(in the rows, 128 means zero)
Each path is a new rotation, seen through one point. The rows after it are directions, each followed by how far the rotation turns it, in deg/step (0 if it stays put).
Each turn is a multiple of 5 degrees from 10 to 175, or 0.
Each row of a path follows its step; steps can be skipped.
path 1
step 0: [139 128 124 121 126 120 130 121 126 128 126 134 121 123 129 125 128 137
 123 131 118 135 129 134 136 127 128 126 122 127 119 123 140 120 133 122
 123 138 134 136 134 133 121 123 128 113 134]
step 1: [147 133 130 127 130 124 128 123 125 137 129 132 126 125 132 128 130 129
 119 128 123 121 134 137 129 123 124 130 118 123 132 131 138 128 126 119
 123 129 135 121 116 130 143 131 122 130 129]
step 2: [126 126 122 146 129 133 130 131 125 126 141 125 130 122 134 121 125 137
 123 142 128 126 141 130 128 130 115 133 133 122 127 131 131 130 132 122
 131 133 138 120 126 131 133 131 126 124 124]
step 3: [124 126 129 143 133 126 138 118 132 122 116 134 132 116 127 124 132 122
 121 138 128 136 127 131 127 130 126 130 132 124 128 120 126 121 129 123
 123 138 133 118 135 131 128 131 127 134 139]
step 4: [138 130 120 125 125 131 128 119 133 139 124 130 126 119 128 126 134 137
 124 121 126 136 122 125 137 123 130 131 140 123 126 123 135 132 130 124
 129 145 134 129 134 138 127 124 121 131 132]
step 5: [149 127 124 132 126 120 134 130 126 130 129 138 132 127 127 125 137 132
 127 128 124 122 123 139 132 127 119 137 135 128 136 141 134 131 119 132
 123 137 129 129 118 130 128 132 130 126 129]
step 6: [125 137 133 137 116 126 137 122 123 128 134 130 129 124 125 127 122 128
 125 133 122 133 138 132 136 126 115 142 142 126 122 134 129 131 132 123
 122 124 128 125 123 129 132 132 130 116 128]
step 7: [123 133 129 137 123 124 145 128 134 128 132 130 132 122 119 129 131 119
 131 132 124 125 128 132 123 127 135 129 131 127 118 127 128 133 129 110
 126 139 134 119 128 131 136 120 127 134 136]
step 8: [130 134 123 129 136 119 136 125 134 126 134 123 129 121 116 125 130 146
 123 126 125 134 126 133 135 122 132 124 132 132 130 123 128 124 124 126
 137 146 129 122 129 134 126 121 128 120 126]
step 9: [145 132 130 134 137 120 133 122 128 123 123 135 125 129 134 127 129 136
 125 122 118 119 118 135 137 122 123 138 128 136 130 122 124 133 132 131
 124 128 125 115 124 133 134 129 133 125 131]
[128 125 131 126 130 127 128 129 126 128 129 127 128 129 131 127 128 132
 126 127 126 126 127 129 127 126 126 126 132 127 129 129 127 131 127 127
 127 124 127 128 123 129 129 132 126 126 130] : 90
path 2
step 0: [125 126 132 121 135 119 124 142 123 126 117 123 136 124 128 137 133 126
 116 133 124 126 125 121 127 121 138 124 126 124 123 133 128 131 123 121
 124 125 135 125 122 130 124 128 135 143 116]
step 1: [128 128 134 129 133 123 116 128 115 146 126 132 133 123 132 125 125 133
 133 132 139 118 119 121 132 125 127 126 122 128 128 131 137 128 129 112
 119 126 127 125 128 131 121 126 125 136 134]
step 2: [131 136 137 126 121 135 118 125 131 124 130 136 142 138 126 129 131 129
 126 128 129 123 119 128 126 132 141 121 127 129 127 123 141 129 125 123
 121 136 120 121 131 119 137 119 124 138 129]
step 3: [131 135 111 142 129 120 129 126 130 132 133 141 132 133 139 126 127 135
 129 124 125 117 130 126 124 127 132 124 134 132 126 128 125 133 127 122
 122 134 120 136 140 125 137 120 133 131 132]
step 4: [128 129 125 133 127 133 140 141 130 122 122 134 126 133 128 143 128 129
 120 136 136 120 129 125 116 133 126 125 133 133 120 130 119 130 117 129
 124 132 126 127 126 136 136 113 126 129 127]
step 5: [120 130 122 131 138 122 143 142 132 130 133 129 122 132 121 125 127 136
 139 130 135 118 118 125 119 125 127 126 126 137 129 133 128 128 130 118
 126 131 131 125 127 130 116 128 123 125 120]
step 6: [124 125 131 122 130 127 129 127 126 110 128 126 133 121 123 129 132 129
 119 132 129 133 107 123 127 117 138 125 135 132 126 131 131 130 128 121
 118 131 128 127 124 133 116 122 129 124 118]
step 7: [124 120 124 125 122 120 124 133 119 133 140 127 135 124 137 130 122 130
 131 128 139 129 114 123 130 125 125 128 134 119 124 129 134 127 130 116
 114 128 123 129 132 121 127 131 137 115 133]
step 8: [124 127 121 127 121 143 117 138 126 122 134 126 133 135 128 140 127 129
 134 135 121 130 116 129 131 130 136 129 123 124 130 121 134 135 111 125
 122 128 126 128 126 125 139 127 133 126 134]
step 9: [118 137 122 145 133 124 126 139 127 133 129 127 128 136 132 121 127 128
 132 133 125 125 127 123 131 124 131 128 128 136 131 135 132 138 123 129
 121 135 133 138 135 130 145 139 131 124 133]
[125 128 128 132 129 124 130 130 129 127 126 130 125 127 126 131 128 131
 130 130 128 132 130 127 127 128 126 125 126 128 128 129 128 128 126 132
 127 130 131 128 125 127 128 128 129 131 129] : 70
[128 122 128 128 127 129 128 132 124 130 126 129 127 126 130 131 124 130
 125 128 129 127 130 128 127 127 125 129 128 128 129 127 127 126 129 128
 127 125 126 125 128 128 129 127 128 129 130] : 110
path 3
step 0: [141 130 123 131 131 130 139 138 125 127 130 128 127 133 125 133 132 132
 131 133 124 137 118 142 124 146 134 129 129 120 140 130 122 126 140 132
 125 137 117 129 122 127 127 124 131 123 122]
step 1: [121 126 126 126 135 124 124 127 129 125 130 131 134 121 137 124 124 129
 126 119 120 119 122 131 133 135 121 127 121 115 124 134 126 137 126 133
 119 127 124 128 110 146 137 122 122 130 127]
step 2: [129 138 125 127 129 133 130 119 128 124 116 134 117 130 142 115 126 128
 130 124 120 122 136 129 131 119 120 132 138 135 134 135 129 125 127 134
 111 129 132 135 138 126 134 127 131 133 130]
step 3: [123 130 127 135 126 134 134 125 114 129 128 116 122 127 120 135 133 123
 135 128 126 131 132 129 136 138 119 134 137 138 127 141 137 127 125 127
 141 130 131 125 134 130 122 125 128 143 135]
step 4: [128 127 122 123 143 124 118 124 133 127 137 122 135 127 121 129 133 125
 119 126 142 124 126 121 129 140 129 136 127 137 128 115 135 119 139 135
 131 133 124 127 132 120 134 124 120 133 128]
step 5: [134 124 124 133 148 131 123 134 127 132 131 127 117 123 134 129 119 115
 122 127 137 129 122 133 124 118 144 127 115 126 124 133 122 132 123 123
 123 132 136 124 131 124 130 123 129 126 131]
step 6: [121 120 136 126 128 127 127 137 132 131 129 128 119 126 124 132 127 140
 128 120 121 137 136 124 115 113 127 141 127 134 122 132 132 121 125 114
 125 121 137 135 117 134 132 126 124 125 132]
step 7: [136 126 124 129 127 136 140 138 131 124 124 132 134 127 119 124 122 121
 128 132 130 134 128 138 129 120 123 137 145 127 133 120 133 113 125 130
 134 119 117 122 122 126 126 137 133 124 125]
step 8: [115 111 131 126 126 133 130 120 124 130 129 135 148 120 133 124 117 124
 120 136 131 124 130 124 136 130 132 119 123 122 126 129 132 128 123 128
 135 121 123 125 127 129 118 130 120 136 125]
step 9: [131 127 133 138 126 123 131 129 137 126 125 137 130 133 133 122 127 136
 120 130 129 121 141 119 123 131 135 121 123 136 131 135 123 130 135 118
 117 135 122 131 144 116 123 139 127 127 126]
[130 127 127 128 132 128 126 126 131 126 127 129 128 130 129 126 127 125
 130 128 128 129 130 128 123 130 127 124 123 127 129 130 127 126 128 130
 131 126 126 129 127 129 127 128 124 129 128] : 95
